One turn sends every row of this set to another row. A few are shown first. Where does it send the rows asked after them?
vunug: [ -4   2  12  17 -22  13  12   7   4   5   9   3   7  10 -14  -9   6  -1
   9  -2   2]
zovar: [ -5  13   7  13 -14 -14  20   6   5   8  13  -1   0  14  -8  -3  10   5
   2   8   9]
dovon: [ -8   1   9  -4 -18   0  -1  15  -6 -15 -10   8  -8  19  -2   3   0  -4
   0  -1  14]
lok: [ -4 -12  14   5 -13  -4  13  16  -3   1   2   7   5  -2 -15   2   5   3
  14  14  21]
Zape: [  7  -7   3   5  -7  11  -3  14  -1   1 -11   6   3   6   0  -4   4 -22
  -4  -4  -1]
nozor: [  7  -1  13  10   6   4  -4  -2  11  -1  14  11 -11   7 -13  12   5 -10
  -7  -5  -3]
tini: [ -3  -5  -1   3  -8  -2   5   6  -6  -1 -11  -3   3  11  -1 -13  15 -11
  -1  19   2]
mok: [ -3  -1  -5   5 -11 -21   0   9   2  -6   3  11  10   0   5  -3  -5  15
  11   5   3]
muv: [ -2  -9   3  -2 -19   9  13   5  -6  -1  -3   3  11  -3 -12   7   1   7
  10  17  19]
lup: [-10   4  -7  11 -10 -18  -2   8   0  -3   6   8   7  10   1  13  -8  19
   7   8   5]
Mamig: [ -9  -6   6   3 -16   2  14  10   3   3  -8   4   8  -7 -15   1   0  10
  12  20  12]
mog: [ -1 -12  12  -7  -1  -4  -3   0  11  -9 -10  12 -13  -9   4  14   7   2
  -1   6   8]
noso: [ -4  -1  -3   5  -1   7  -1   9  -5  -7  -5  -3   7  15 -12  -8  17 -12
  -3  15   2]
dip: [-10  -3   8   4 -13  -8  -1  -6   3  -6  19   0  -7  -2  10   9  -6   7
   1  -1  26]
nubo: [ -7   4  11   4 -17   7  -3  14 -14  -8 -12  -1   0  11  -4  14   0  -4
  -1   3  18]
zuguf: [  2  -8  13  11   4   4  -2  -3  14   7   7  14 -14   7  -7  16   5 -11
  -7  -8  11]
Fol: [  2   9 -14   6   0 -13  11   9  11   7  19  -6   1  -8   3  12   3   0
   3   5   0]
nimog: [  1  -6  -1  11  -5  13   6  11  -2  -7  -6  -3   7   4   4  -1  10 -24
  -3  -5   2]
luf: [-13   5 -13  10   3   8   0   0  19   3  11   5  -8  -2  13   4  -6   1
   1  -9   8]
muves: [  4   8   7  -3 -16   8  -4   8 -10 -11 -11   8   2  14  -5  15  -1   5
  -1  -2  16]
gasug: [  1 -11  -7  21  -7 -10  11   1   0   7  11   1   7  -2  -1  12   2  -1
  16   1  -9]
vota: [ -8  -5   4   7   0  14  -2   7  -4  -3 -11   2   6   9  -7  -4  10 -20
  -4   9  -3]
sesuk: [  7   1 -11   8   0 -15   9  12   4  11  12  -3  -7  -9  12  13   5  -1
   7   6   9]
budu: [ -4   1  -9   4 -12 -12   7   0   4  -5   0  14  13   9  -3  11  -3  22
   7   9   5]
rese: [  4  -4   6 -11  -4   4  -1   0  15  -3  -7  18   0  -6   1  14   2   8
  -9   8  17]
veg: [ -7   8 -14   5   4  10  -1   2  17  -2  10  -2 -15   1   9   7   6   2
  -1  -8  16]
semek: [  4  -3  11   9   4   6  -9  -2  -6   0   0   1 -21  10 -11   8  14  -3
   3   8  12]
poba: [ -4   4   7  13 -13   9  21   4  12   2  10   4   0   7 -21  -9   2  -2
   8  -2  -2]
miv: [-10  -7 -11  11   0   6   9  -8  19   0  10   3  -2   1   7 -10  -5  -7
  -3  -9  13]
Noteg: [  1  -9 -11  21   1  -6   6   9  -1   0  19   1   6   4   0  15   3  -7
  11   0  -6]
les: [ -2   2  11  -7  -3   0  -9   3  15  -4 -12  15  -9  -3  -2  12   0   8
 -10   8   6]
sibo: [ -4  -2   9   8  10  16 -10  -5   5   2   5   6 -18   4 -10  12   1 -10
  -1  -3   7]
vof: [ -4   6  -9   3  -4   9  -4   2  16   1   5   4 -22   4  12  -6   4   6
   0  -2  15]
sugi: [ -6  12   2  13  -7  -9  21   3   2   5   9  -9  12   8 -16  -5  10  -1
   2   7   9]
midu: [ -4   2  -8  15  -1 -10  14  11   5  11  19  -1   8  -7   1  14  -3  -5
   9   4  -3]
div: [  2  -2   1   2  10  13  -7  -2   3  -2  -2   0 -20   5 -17   7   9  -8
   1   3  11]
vek: [-12  -7   1   3  -6  -4   0  -6   5   3   7  -1  -2  -8   9  14 -10   3
  -4   6  31]
digug: [ -5  -4  -4  -1 -10  -7   4  -7  -1  -1  10   4   3   4   6  20 -11   5
  -4   3  30]
tetom: [-13  -9 -13   9 -10   0   5  -8  18   4  14   6  -5   8  13   0  -7  -5
  -3  -7   6]
Bupu: [-12  11   9  16 -11   0  20   6   2   6   6   0  12  12 -16  -6   3  -6
   4   4   0]

Fol moves to sugi
Bupu moves to vota
nimog moves to nozor
Now find these:
muves moves to rese
sesuk moves to zovar
les moves to vek
dovon moves to mog
vunug moves to Zape

